In the rows, 128 means zero.
The same turns and mirrors carry the whole set onto itself, and each row onto the other rows of its family. Which rows share a family with each named row? Give them in list order.
These 28 rows form 7 families of 4 rows each.
k211: [120  91 139 112 125 125  96 138 125 139 121  87  93 161 143 133 135 149
 151]
k909: [159 155  89  97 126 124 104 151 155 124 142 127 158 139 122 131 117 168
 140]
k600: [124 159 162 148 156 108 152 154 133 117 142 169 143 108 106  97 136 121
 115]
k903: [155 155 124  80 125 112  92 142 145 123 129 132 147 130 148 125 109 174
 129]
k581: [116  80 109 111 137 130  91 140 110 135 120  96  98 150 133 150 134 144
 128]
k857: [118  80 107  98 133 124 108 145 124 143 111 104  89 143 153 142 137 138
 131]
k861: [147 155 102  79 128 121  95 152 141 105 146 125 145 146 126 133 134 159
 140]
k582: [106  88 151 123 126 136  96 154 112 124 103 104  97 157 145 137 127 152
 124]
k939: [116  91 117  95 126 115 103 130 142 132 119 100  78 153 150 135 127 142
 131]
k534: [140 144 147 164 154 115 162 153 139 122 129 173 155 101 108 108 124 114
 124]
k71: [102  83 127 115 126 141  87 135 122 124 128  95  93 138 133 136 135 155
 139]
k466: [131 159 169 140 154 120 162 127 130 130 119 168 162 110  99 101 109 132
 127]
k477: [139 160 104  81 121 152  98 149 125 114 144 149 142 146 128 137 124 171
 119]
k4: [124 117 126 144 142 162 190 105 115 144 113 126 118 130 120 138 135  88
 111]
k51: [147 124 124 175 131 138 175  82 119 140 123 130 117 130 127 142 136 102
 105]
k659: [150 152 107  96 122 128  88 151 125 104 154 115 146 140 125 133 109 169
 122]
k69: [126 137 141 165 177  96 168 143 136 120 120 164 158 119 126 105 119 138
 125]
k338: [150 114 140 160 128 165 175  86 137 147 124 139 112 125 124 128 134 101
 110]
k726: [146 119 121 147 141 154 186  69 135 141 120 144 116 132 133 151 133 125
 119]
k388: [117  80 128 125 127 123 108 131 147 128 108  93  80 148 137 128 124 143
 148]
k325: [123 150 141 170 158 106 153 120 136 125 130 176 153 100 109 102 135 130
 127]
k622: [126 122 118 165 145 156 179  91 117 134 117 131 108 117 133 137 139  97
 110]
k618: [145 148 109  87 125 110  93 154 149 136 134 123 157 136 138 142 122 172
 136]
k968: [147 121 148 151 122 166 169  93 121 155 131 123 114 131 120 152 153 105
 104]
k14: [144 151 154 163 159 110 151 120 122 131 122 170 162 105 100 105 117 139
 118]
k976: [138 164 120  91 131 125  80 136 137 106 142 124 141 131 141 126 108 174
 131]
k423: [133 116 142 159 131 166 187 108 118 161 115 125 128 121 113 137 140 106
 110]
k304: [130 159 157 142 148 122 174 134 134 112 126 170 140 106  97  96 117 122
 113]

Same family as k939: k618, k423, k304
Same family as k71: k51, k659, k325
Same family as k726: k582, k477, k69
Same family as k976: k581, k622, k14

The same turns and mirrors carry the whole set onto itself, and each row onto the other rows of its family. Which rows share a family with each named row? Give them in list order.
These 32 rows form 4 families of 8 rows each.
k106: [137 177 127 119 127 138  88 116 119 136]
k80: [146 157 144 149 157 134 129 116 154 144]
k95: [ 96 114 131 166 131 140 131 147 146 143]
k679: [132 180 136 111 118 137 126 103 111 134]
k837: [105  79 127 119 123  94 124 155 147 129]
k978: [ 97 106 142 152 139 123 109 137 134 161]
k420: [109 110  78 109 139 102 127 153 166 120]
k527: [106  91 117 136 118 114 146 163 159 114]
k765: [148 123 149 135 173 134 117 129 130 145]
k337: [ 84 125  88 140 139 122 113 141 157 151]
k794: [122 149  99 139 171 140 114 129 149 148]
k506: [166 130 127 110 146 103 146 135 169 104]
k662: [150 119 114 102 121  90 126 109 101  93]
k940: [ 91 152 116 125  91 120  84 129 126 142]
k587: [153 108 122 123 149 125 152 155 155 100]
k483: [109 103 117 122 105  84 140 148 174 117]
k33: [147 135  90 108 171 121 128 141 159 118]
k415: [ 88 130 133 162 116 117 122 128 160 157]
k743: [159 175 137 140 126 129 122 114 117 142]
k738: [104 132 124 144 111 112 106  97  90 136]
k60: [117 122 111 116  73  79 133 144 137 118]
k710: [157  97 133 104 157 104 132 148 143 113]
k818: [161 157 114  83 122 112 103 132 132  99]
k923: [151 160 124  81 110 113 141 118 122 102]
k139: [106 138 114  88  77  97 136 129 128 110]
k63: [143 133 138 153 162 152 139 139 143 131]
k3: [ 87 159 127 120  85 122 121 113 116 143]
k23: [100 150 128 154  86 112 115 124 122 157]
k831: [105 107 110 119  95  86 118 114 101 111]
k276: [176 146 120 100 113  95 140 133 131 103]
k722: [114 131 104  89  85  94 100 143 137 107]
k545: [149 144 127 128 138 118 114  93  90 119]

Same family as k831: k420, k337, k794, k662, k33, k738, k545
Same family as k722: k106, k837, k978, k765, k940, k710, k818
Same family as k95: k679, k527, k587, k923, k139, k63, k3

The same turns and mirrors carry the whole set onto itself, and each row onto the other rows of its family. Which rows share a family with each named row? Give them in list order.
These 18 rows form 6 families of 3 rows each.
k47: [101 122 134 126 152 133  93 152 177 135 127 128 137 127 113 175 169  85
 152 106 165 107 151 141 128 122 159 160 129 151 134 121 118 113 159 149
 120 129]
k716: [ 92 148 131 118 164 161 118 100 160 147 130 138 180 127 105 169 144 121
 141 139 173 109 173 147 128 129 143 144 138 146 141 112 118 129 128 134
 124 153]
k643: [132 101 139 148 131 133 116 174 129 153 130 109 125  90 116  64 113 133
 135 132 120 121  83 164 130  91 104 180 178 104 146 117 108 122 120 115
 141 143]
k915: [ 89 130 136 137 146 163 120 135 166 121 154 134 159 115 114 187 162 121
 140 114 147 106 145 155 133 126 163 155 112 136 139 114 110 134 160 136
  89 157]
k815: [125  70 119 104 144 150 147 113 128 118  78 112 121 151 179 115 125 136
 137 119 109  86 112 111 100 136 149 123 124 116 103 128 147 146 115 101
 153 196]
k700: [116 102 136 106 134 153 162 113 122 135 115 110 136 120 183 105 109 110
 145 121 134  99 138 100  91 135 144 136 120 117 104 119 117 150  62 106
 174 189]
k766: [141  78 115 125 131 138 176 125 138 130  95 127 138 106 184 104 117 135
 170 108 110 111 130  97  93 143 182 126 123  99  98 134 136 148  99 117
 158 143]
k495: [131 111 108 156 120 136 116 169 136 150 108 114 137  90 145  70 108 147
 123 136 109 132  87 183 132 119 118 169 128  90 152  95 120 116 125 127
 157 104]
k427: [ 83 112 134 134 151 146 114 134 139 158 132 132 170 129 125 166 172 108
 129 129 157  87 145 153 147 103 143 145 123 108 138 135 130 105 181 143
 108 141]
k27: [127  93 124 101 151 134 168 125 144  86 101 138 115 151 177 109 129 109
 123 101 109 106 115 103 113 129 175 120 129 134 100 118 144 126  95 101
 148 169]
k481: [130 116 138 159 135 127 128 167 134 155 132 132 166 102 110  83  99 142
 139 150 117 124  63 128 120 121 115 170 168 127 150 121 120 105 127 136
 124 100]
k871: [112 117 115 119 151 139 126 122 158 119 162 143 182 100 105 181 152 115
 153 125 154 117 155 132 139 141 139 153 106 141 113 135 134 110 167 133
 140 161]
k749: [ 91 138 123 145 140 136  81 133 155 142 123 126 163 135 108 166 175 110
 150 118 158 124 151 158 141 125 134 140 101 149 117 128 140 144 144 151
 129 142]
k957: [129 122 112 157 145 133 112 189 112 145 124 109 146  86 129  81  98 155
 112 121 150 134  61 156 107 116 128 144 153 118 150 104  98 141 131 104
 121 128]
k513: [150 109 126 115 140 139 156 127 142 121  93 132 149 145 186 114 129 119
 132 104 120  89 132 103 125 141 170 125 119 103 107 102 152 165  78  97
 172 158]
k362: [138  97 130 116 142 160 172 132 108 124  96 138 146 124 197 141 130 125
 120  77 107 113 118 107 116 125 141 127  93 112  89 103 142 134 105  98
 144 168]
k691: [113 136 130 161 112 143 123 136 132 148 130 114 133  75 131  75 103 132
 130 142 127 134  93 154  92 130 111 165 183 122 175  99 101 141 117 127
 127 133]
k735: [150 132 113 134 149 101 123 178 150 135 141 108 122  99 138  77  91 131
 143 116 133 131  69 173 108 106 125 159 157 109 158 108 111 118 122 107
 133 120]

Same family as k915: k643, k513
Same family as k766: k481, k871
Same family as k700: k716, k691
Same family as k957: k815, k749
Same family as k27: k47, k735

The same turns and mirrors carry the whole set onto itself, and each row onto the other rows of its family. Which rows share a family with each named row? Give them in list order.
These 32 rows form 4 families of 8 rows each.
k457: [101 128 177 167 105  95  98 122 164 154 144 120 122 163 154  71 154 158
 153 157 130 169 149  96]
k975: [ 99 120 169 125 117 115 138  98 119 126 124 114 133 128 106 116 122  92
 144 152 133 157  72 116]
k878: [175 111 147 130  94 140 102 127 183 162 147 154 116 185 145 135 132 152
 136 123  97 125 171  90]
k327: [167  79 166 161 115 117 130 121 137 124 138 137 119 152 159 160 142 148
 175 115 145 129 116 125]
k552: [147  73 181 136  99 132 152 106 142 127 148 141 109 158 164 143 139 148
 186 126 147 125 115 111]
k130: [162  98 136 136  84 124 100 131 179 174 159 138 106 188 123 147 135 145
 118 109  92 122 158  72]
k501: [173 115 140 115  83 128 127 120 144 151 122 147  81 139 114 163 133  98
 108 111 120 120  92  80]
k387: [114  99 169 128 101 168 126  98 120 161 165 128  81 190  94 106 153  99
 153 118 110 161 130  72]
k889: [ 87 123 162 147 110 102 140 108 106 136 122  90 106 135 103 109 142 115
 144 139 138 163  65  98]
k275: [113  82 165 130  98 157 135 110 124 142 176 141  68 195 115 105 145 106
 150 110 119 152 102  94]
k948: [164 147 151 147 109  92 112 141 151 162  93 107 139 125 122 141 133 152
 125 153 148 119 119 115]
k760: [162 107 132 111  98 145 143 110 128 146 124 123 100 157  94 174 120 109
 126 104 106 119  87  91]
k960: [140 149 147 149 122  97 112 135 177 145 102 118 150 111 141 111 130 155
 135 140 149 142 125 108]
k171: [101 136 175 141 120 119 141 104 111 125 110 106 117 132 126  98 139 121
 162 153 143 165  76 115]
k897: [185 117 157 123  95 126 141 130 149 150 112 129  97 124  92 166 130 114
 138 118 105 113  91 102]
k819: [127 161 135 113  93 113 106 121 164 192 126 107 102 175  85 107 140 130
 125 146  87 165 111  58]
k680: [167 120 139 129  77 118 112 133 178 167 146 149 122 181 124 135 145 172
 121 128  90 152 157  59]
k453: [148 136 141 150 103  75 115 137 169 137 103 115 142 132 154 140 120 168
 126 145 125 128 105 116]
k930: [157  63 164 139 136 122 134 113 136 127 143 148 124 165 167 132 138 152
 165 121 122 119 140 116]
k381: [163 113 139 152  89 128 103 135 171 173 146 128  90 193 143 130 152 176
 136 109 103 130 163  72]
k216: [ 96 157 144 115  89 127 111 114 153 173 130 105 104 167  90  86 131 118
 104 148  91 159 119  63]
k712: [ 78 117 151 154 108 118  99 103 141 150 155 114 124 196 155  80 145 152
 141 143 131 175 145  86]
k899: [165 128 143 126  83 120 152 117 138 149 114 127 103 146 101 158 112  96
 122 108 113 124  71  82]
k786: [136  74 174 164 112 129 134 113 126 106 142 136 120 146 163 138 134 137
 154 114 149 123 126 129]
k422: [ 96 113 171 149 128 124 128 100 112 132 123  95 101 140 124 112 129  95
 159 133 148 137  79 128]
k74: [115 163 129 141 104 112  89 130 147 172 120 103 114 161  84 103 135 120
  92 135  88 163 119  78]
k165: [ 99  87 158 131  96 150 129  94 138 136 176 136  84 196 126 105 143 116
 155 109  89 169 117  74]
k537: [ 98 106 168 151 120 123  88 117 153 150 154 117 120 175 147  87 162 171
 157 153 123 164 164 104]
k795: [106 172 146 137  67 121 107 122 153 171 126  97  98 155  80 113 136 115
 114 139 113 168  95  72]
k610: [ 90 119 170 164 122 114 113 114 145 148 147  96 141 182 134  82 140 168
 171 150 116 167 142 108]
k547: [123  84 162 129  82 146 129 100 112 153 166 125  72 210 106 135 144 112
 145 122  87 145 110  80]
k54: [150 151 144 147 107  86 107 125 164 156  93 101 155 126 134 140 130 161
 131 152 117 136 134  93]

Same family as k171: k327, k130, k275, k216, k899, k537, k54
Same family as k930: k960, k897, k680, k712, k422, k795, k547

The same turns and mirrors carry the whole set onto itself, and each row onto the other rows of its family. Which rows share a family with each named row? Give them in list order.
These 36 rows form 6 families of 6 rows each.
k98: [163 109 122 164  97 143 147 122 157 135  97  73 144 119 107 129 131 169
  97 144 114 201 110 163  87]
k608: [163 155 115 179 109 134 103 127 144 158  92 105 111  65 123 150 132 158
 118 161 123  99 105 148 128]
k890: [161 159 136 164 110 164 128 101 127 134  77 130 178  98  75 177 138 145
 117 148 150 208 104 180 122]
k934: [127 137 148 156 119 116 193 156  87 152  91 137 156 103 101 160 113 143
  86 128 165 175  81 169 112]
k115: [169 126 137 156  99 132 123 110 153 155  63 112 165  84  71 166 123 169
 111 167 119 177  92 163 100]
k265: [127 129 103 150 142 123 140 120 144 205 121 129 111  89 148 146 145 171
 134 127 156 130 133 196 127]
k340: [103  95 138 159 111 145 142 118 122 125 140 116 160 106 158 182 133 156
 141 152 156 149 116 160 182]
k917: [112 155 139 159 121 122 189 137 115 126  77 125 156  71  87 189 143 151
  80 148 157 183  97 180 115]
k560: [132 156 119 193 104 108 193 120 104 131 111 100 181  99 144 174 133 127
  73 123 172 181  93 167 156]
k708: [129 149 103 145 103 137 121 130 121 230 107  88 175  87 169 156 140 135
 122 143 182 148 117 152 152]
k486: [134 110  94 141 122 124 119  90 117 194  68  87 124 107 149 138 111 181
 124 134 152 166 121 202 121]
k845: [167 148 145 128 116 124 134 130 119 182  88 128 183 122 150 149 142 122
 128 152 157 137 138 135 172]
k932: [153 132 120 151 120 151 114 136 115 212 115 109 168 116 129 156 164 176
 134 137 185 142 119 152 162]
k777: [150 148 144 154 117 119 152 161 153 192 102  92 195  87 163 148 111 114
 112 152 180 144 138 145 133]
k772: [128 156 106 155  97 147 134 150 128 146  67  91 116  82 150 123 143 124
 107 157 138 132  97 129  97]
k723: [127 135 163 161 124 137 157 123 123 112 145  88 136  89 144 171 133 170
 104 148 139 172 159 189 170]
k812: [111 128 125 126 122 126 133 108 166 189  92  84 132  67 167 146 145 150
 126 138 139 172 147 192  98]
k745: [131 153 124 154 116 120 172 139 105 154  79 121 159 109 134 183 116 105
  71 145 182 191  64 167 142]
k181: [127 129 150 181 123 108 160  90 144 136 113  83 143 119 155 157 119 145
  83 185 163 180 159 172 145]
k291: [121 139 138 180 127 108 176 131 108 123  97 133 170  93 130 206 153 132
 101  97 153 175  94 182 141]
k849: [144 170 132 141 104 153 129 138 127 133 117  98 115  43 121 153 128 136
 121 142 132 109  97 150 119]
k658: [149 154  87 169  67 155 115 139 114 145  86  95 149  60 122 142 119 132
  91 150 102 162  79 155 119]
k493: [167 132 118 128 102 143 123  75 149 129  90  76 156 101 100 180 125 141
  87 152 111 202 111 181 133]
k75: [143 153 123 145 103 105 205 137 126 143 112 115 160  86 117 133 144 135
  50 155 150 170  93 160 131]
k150: [107 126 149 174 132 145 164 129 128  99 110 101 162 119 135 193 140 141
 105 151 144 168 155 157 164]
k218: [117 137  90 167 112 144 100  97 122 200  92  77 126  74 145 150 120 154
 113 113 123 151 125 183  98]
k92: [147 142 125 126 113 142 128 147 127 187  93  95 186  91 177 142 144 139
 103 132 152 137 101 143 189]
k317: [164 170  87 158  97 144 133 155 110 140  94  71 131  57 115 151 102 140
  93 137 149 124  89 168 124]
k66: [136 126 103 163 130 111 111 108 107 199  99 113 128  76 111 167 130 171
 105 107 124 119 130 188 115]
k721: [142 118 127 151 125 103 133 123 127 198  95 110 114  93 143 167 117 166
 150 125 161 166 131 210  95]
k839: [168 125 155 142  99 140 112  99 134 145  68  98 143 120 102 170 157 160
 108 160 109 199 103 149 118]
k972: [145 112 126 141 125 133 151 166 141 185 115 131 185 132 154 163 149 139
 136 140 163 159 137 153 167]
k253: [115 110 128 166 106 125 149  90 136 157 141  75 184 105 173 177 115 144
 118 147 161 170 138 168 176]
k595: [110 120 149 175 141 156 146 109 142 133 133  69 149 105 164 172 102 157
 104 123 160 184 126 193 158]
k586: [149 142 109 166  82 143  99 135 109 134  93 124 133  51 101 173 110 145
 110 181 112 141 104 175 136]
k158: [148 144 109 170  89 150 154  80 124 129  87 103 170 106 101 148 128 153
  89 145 132 228  91 182 123]

Same family as k972: k608, k115, k265, k917, k150
Same family as k595: k486, k745, k493, k92, k317
Same family as k586: k890, k340, k932, k291, k66
Same family as k934: k845, k723, k849, k721, k839

The same turns and mirrors carry the whole set onto itself, and each row onto the other rows of its family. Which rows share a family with each named row? Give them in list order.
These 40 rows form 5 families of 8 rows each.
k788: [ 95  80 128 128  81 123  96 110 145 145 126  90 168 144]
k120: [128 100 103 108 137  96 142 153 143 101 130  94 156 131]
k922: [122 105 108 106 125  93 146 149 141  87 125  89 177 140]
k204: [117  88 101 122  89 122 124 148  80 136 100  96 141 183]
k868: [119 118 103 113  98 120 120 142  78 143 112  97 133 187]
k185: [113  66 128 133  85 126 105 108 144 160 130 102 172 135]
k83: [111  75 127 141  77 103 101 120 150 153 126  97 168 152]
k990: [124  98 177 178  74 114 120  96  77 140 122 110 162 141]
k72: [111 109 102 124 103 120 116 150  74 128  91  94 136 173]
k752: [138 128 147 142 122 100 150 141  52  84 113 117 162 151]
k177: [126 102  95  99 127 101 151 141 144 106 126  96 178 145]
k652: [116 114  98 108 132 121 147 144 142  92 128 105 163 151]
k667: [127  73 169 134  90 132 126 142  95  80 146 104 147 161]
k417: [139  99 170 155  77 115 120  97  64 154 115 111 180 160]
k521: [131  96 157 146 131  99 127 116 128 116 155 112 205 102]
k683: [155 127 146 124 139 110 163 131  56 100 118 108 166 139]
k905: [ 99  96 122 144  85 116 104 111 153 148 131  84 174 126]
k82: [121 130 103 127 118  89 147 111  93 151  87 117 193 115]
k781: [130  63 161 126 105 114 111 132  95  83 153 102 152 169]
k844: [117 110 103 137  80 118 137 132  72 128  95  94 136 183]
k360: [143 105 172 150 107  93 139 101 131 117 149 109 197 111]
k373: [102 117 107 136  91 134 114 134  80 136  89  94 141 176]
k671: [135 124 153 137 135  91 165 130  59  92 134 107 174 158]
k991: [158 121 133 133 134  89 165 142  60 101 123 109 169 161]
k240: [113 125  93 109 131 103 135 154 127  92 121  91 174 138]
k438: [131 122 104 132 121  88 137 108  90 173  91 103 189 130]
k741: [133 108 167 166  87 119 113 100  65 160 117 112 156 146]
k713: [149  80 170 148 119  91 142 109 126 115 132 108 200 105]
k190: [133  91 161 174  79  96 117 105  59 152 122 103 176 133]
k40: [128 140 105 139 119  83 132 110 111 162  96  97 186 122]
k328: [133 145 111 153 115  92 135 105  94 151  91 106 183 109]
k542: [152  98 160 146 129  90 146 102 122 126 155 114 200 112]
k913: [139  65 157 133 100 124 134 142 110  89 162 106 150 166]
k748: [135 105 162 150 115  83 140 117 123  96 153 105 194 101]
k946: [157 134 146 145 129  91 159 143  61  99 116 112 166 140]
k302: [128  75 155 154  95 128 116 135 107  95 164  91 147 172]
k431: [102  79 158 135  89 124 120 143 111  81 151  98 151 170]
k649: [146  86 164 167  93 113 118 108  58 155 126 116 162 151]
k123: [137 135 111 138 112  98 152 120 111 173  93 103 184 122]
k892: [115  81 108 144  76 127  99 120 143 153 118 100 166 127]

Same family as k438: k204, k185, k177, k991, k542, k913, k649
Same family as k922: k788, k72, k667, k360, k741, k40, k946
Same family as k652: k521, k82, k844, k671, k190, k302, k892

